In the rows, zero is written as 128.
Named moves, each a turn or a mirror, and the order they were made in; the first pair answered:
move A:
[108 153 132 132 120 119 123 119 111]  ->  [111 156 135 127 112 122 125 119 117]
[142 118 153 109 119 106 121 116 111]  ->  [136 115 144 113 132 102 117 116 102]
[135 140 105 149 161 168 136 122 132]  ->  [150 145 123 139 128 175 141 121 155]
move Y:
[133 140 110 132 145 113 136 179 136]  ->  [124 149 107 136 152 118 134 172 135]
[159 101 124 114 109 132 139 123 135]  ->  [128 130 110 121 142 156 140 101 121]
[115 156 156 130  99 138 140 113 123]  ->  [120 152 157 126  95 133 142 118 125]
[126 138 100 133 179 171 180 118 119]  ->  [182  90 133 123 119 128 177 157 146]
move Z:
[112 141 153 119 122 119 105 150 130]  ->  [107 139 149 121 116 115 103 141 123]
[107 123 104 142 148 110 115 119 112]  ->  [120 114 105 142 150 110 117 124 104]
[169 129 119 137 126 162 126 146 152]  ->  [148 145 120 139 130 165 120 144 164]
[108 145 115 128 123 124 114 102 131]  ->  [119 131 108 128 121 117 115  96 116]

(2 to 4 moves a pair)
[142 142 168 107 123 126 120 170  96]  ->  [141 142 169 104 114 120 117 170 102] : Y, Z, Y
[137 154 142 132 188 153 130 143  80]  ->  [127 183 168 118 130 177 135 123 126] : A, Y, Z
[105 129 171 115  72  91 119 138 144]  ->  [ 63 160 137 128 123 125 120  95 106] : Z, Z, Y
[123  80  94 131 138 108 113  88 116]  ->  [123 119  99 128 153 158 132  70 114] : Z, A, Y
[137 105 123 123  86 115 134 101 124]  ->  [128 136 125 124 107 154 146  87 122] : Z, Y, A
[ 87 111 114 132 110  83  85 129 151]  ->  [ 86 106 103 131 105  88  89 109 130] : Y, A, Z, A
[130 117  88 159 139 145 121  92 156]  ->  [168 104 102 154 130 148 134 106 154] : Z, Z, Z, A
[ 74 150  89 138 135 150 125  60 102]  ->  [ 81 117  76 147 157 115 114  80  82] : A, Y, A
[123 111 117 144 129  99 133 145 142]  ->  [137 123 127 135 100 120 144 129 150] : Y, Z, Z, A
[180 118 123 102 157 114 138 158  92]  ->  [170 162 146  92 149 154 147 158 133] : Z, A, Y, A
[ 87 190 164 129 174 155 119 155 133]  ->  [ 68 144 119 124 106 118 109  77  72] : A, Z, Z, Z
[143 139 158 128 168 128 141 150  96]  ->  [131 148 180 123 142 116 129 167 138] : Y, Z, Z, Y
[208  85 120 129  92 153 172 117 130]  ->  [206 106 124 130  99 174 178 115 139] : Y, Z, A, Y
[146 116 132 136 128 124 120 160 184]  ->  [ 98 150 113 137 131 151 116 110 179] : Y, A, Z
[131 107 147 114  88  95 123 121  93]  ->  [139 106 141 118 106 109 132 119  71] : Y, Z, Y
[129 168 133 123 143 159 148 114 136]  ->  [119 168 128 120 130 156 145 103 137] : A, Z, A
[183 132 171  99  79 143 146 126 103]  ->  [177 102 153 119 156 103 128 179  86] : Z, A, Z, Y
[109 118 127 129  86 108 111 123 149]  ->  [ 96 139 103 140 142 142 122 102 110] : Z, Z, Z, Y
[144 113 150 125 121 109 120 172 136]  ->  [ 94 139 113 132 157 134 119 122  97] : Y, Z, Z
[130  93 107 127 146 115 146 127  64]  ->  [137 111 115 132 172 139 153 143  73] : Y, Z, Y
[114 131 126 130  82 160 145  78 149]  ->  [119 126 119 131  89 162 146  71 135] : Y, Z, Y
[131 144 119 127  92 149 140  90 128]  ->  [154  96 112 133  99  99 129 123 115] : Y, A, Y
[162  67  96 132 152  86 128 130  96]  ->  [141 172 125 118 146 195 161  94 142] : Z, Y, A, Y
[ 74  96 149 114 111  42  83 135 106]  ->  [120 100 175  96  49  71 109 121 117] : Y, Z, Y, A
[135 124 114 146 208 134 157 174 126]  ->  [126 162 156 120 114 156 160 156 201] : Z, Z, A
[190  81 152 117 122 104 109 191 130]  ->  [ 77 170 115 132 198 164  97 130 125] : Z, Y, Z
[160 114 148 116  79 117 126 141 161]  ->  [146 106 137 117  70 107 119 122 148] : Z, Y, Z, Y
[139 117  88 143 119 153 149  72 101]  ->  [189  87 106 142 120 135 156 121 109] : Y, A, Z, A
[185  96 121 140 170 135 147 140  61]  ->  [182 153 157 130 158 190 161 143 114] : Z, A, Y, A
[ 93 150 121 125 125 120 111 132 153]  ->  [113 125 127 120  94 107 115 131 149] : Y, A, Z, A
[105  91 101 161 133  83 101 162 188]  ->  [ 92 139 115 146  90 132 115 122 218] : A, Z, Y, A
[122 141 164 118 117 104 104 181 149]  ->  [ 87 141 133 128 157  99  95 162 119] : A, Y, Z
[151 108 178 117 154 148 123 155 112]  ->  [112 148 179 112 141 169 120 133 137] : Y, Z, Z, A
[114 103 113 112  64  83 113  89 110]  ->  [111 107  86 128 133  97 118  88  64] : Z, A, Y
[101 164 129 123 153 141 131  99  94]  ->  [143 139 130 125 153 136 141 110  72] : Z, Z, Z
[146 152 118 164 182 162 164 121 116]  ->  [127 179 139 150 129 172 159 106 157] : Z, A, Z
[ 32 161 136 151 188 160 117 137 138]  ->  [113  49 143 148 132  65 105 190 118] : Z, Y, A, Z
[179  86 137 124  59 110 141 125 115]  ->  [178 132 127 125 101 181 171  93  91] : Y, Z, Z, A
[117 174 140 106 124 165 164 126 139]  ->  [147 121 150 105  79 106 152 154 144] : Z, A, Y
[ 96 118 117 123 112  96  95  97  80]  ->  [119 147 139 107  84 147 122  80  93] : Z, A, Y, A
[144 102 145 115  90 108 121 160 143]  ->  [ 80 164 124 123 143 150 116 126 142] : Z, Z, Y
[116 130 107 117  72 100 135  82 117]  ->  [184 139 155 114 100 126 159 151 147] : Z, Z, Z, Z
[113 134 124 126 117 127 130  97  96]  ->  [119 140 125 127 131 139 135 101  94] : Y, Z, Y
[143 102 128 124  74 113 134 106 139]  ->  [160 116 149 123  89 126 143 135 163] : Z, Z, Z
[ 79 115  92 124 136 106  91 107  74]  ->  [118 136 108 111 113 166 126  79  64] : Z, A, Y, Z
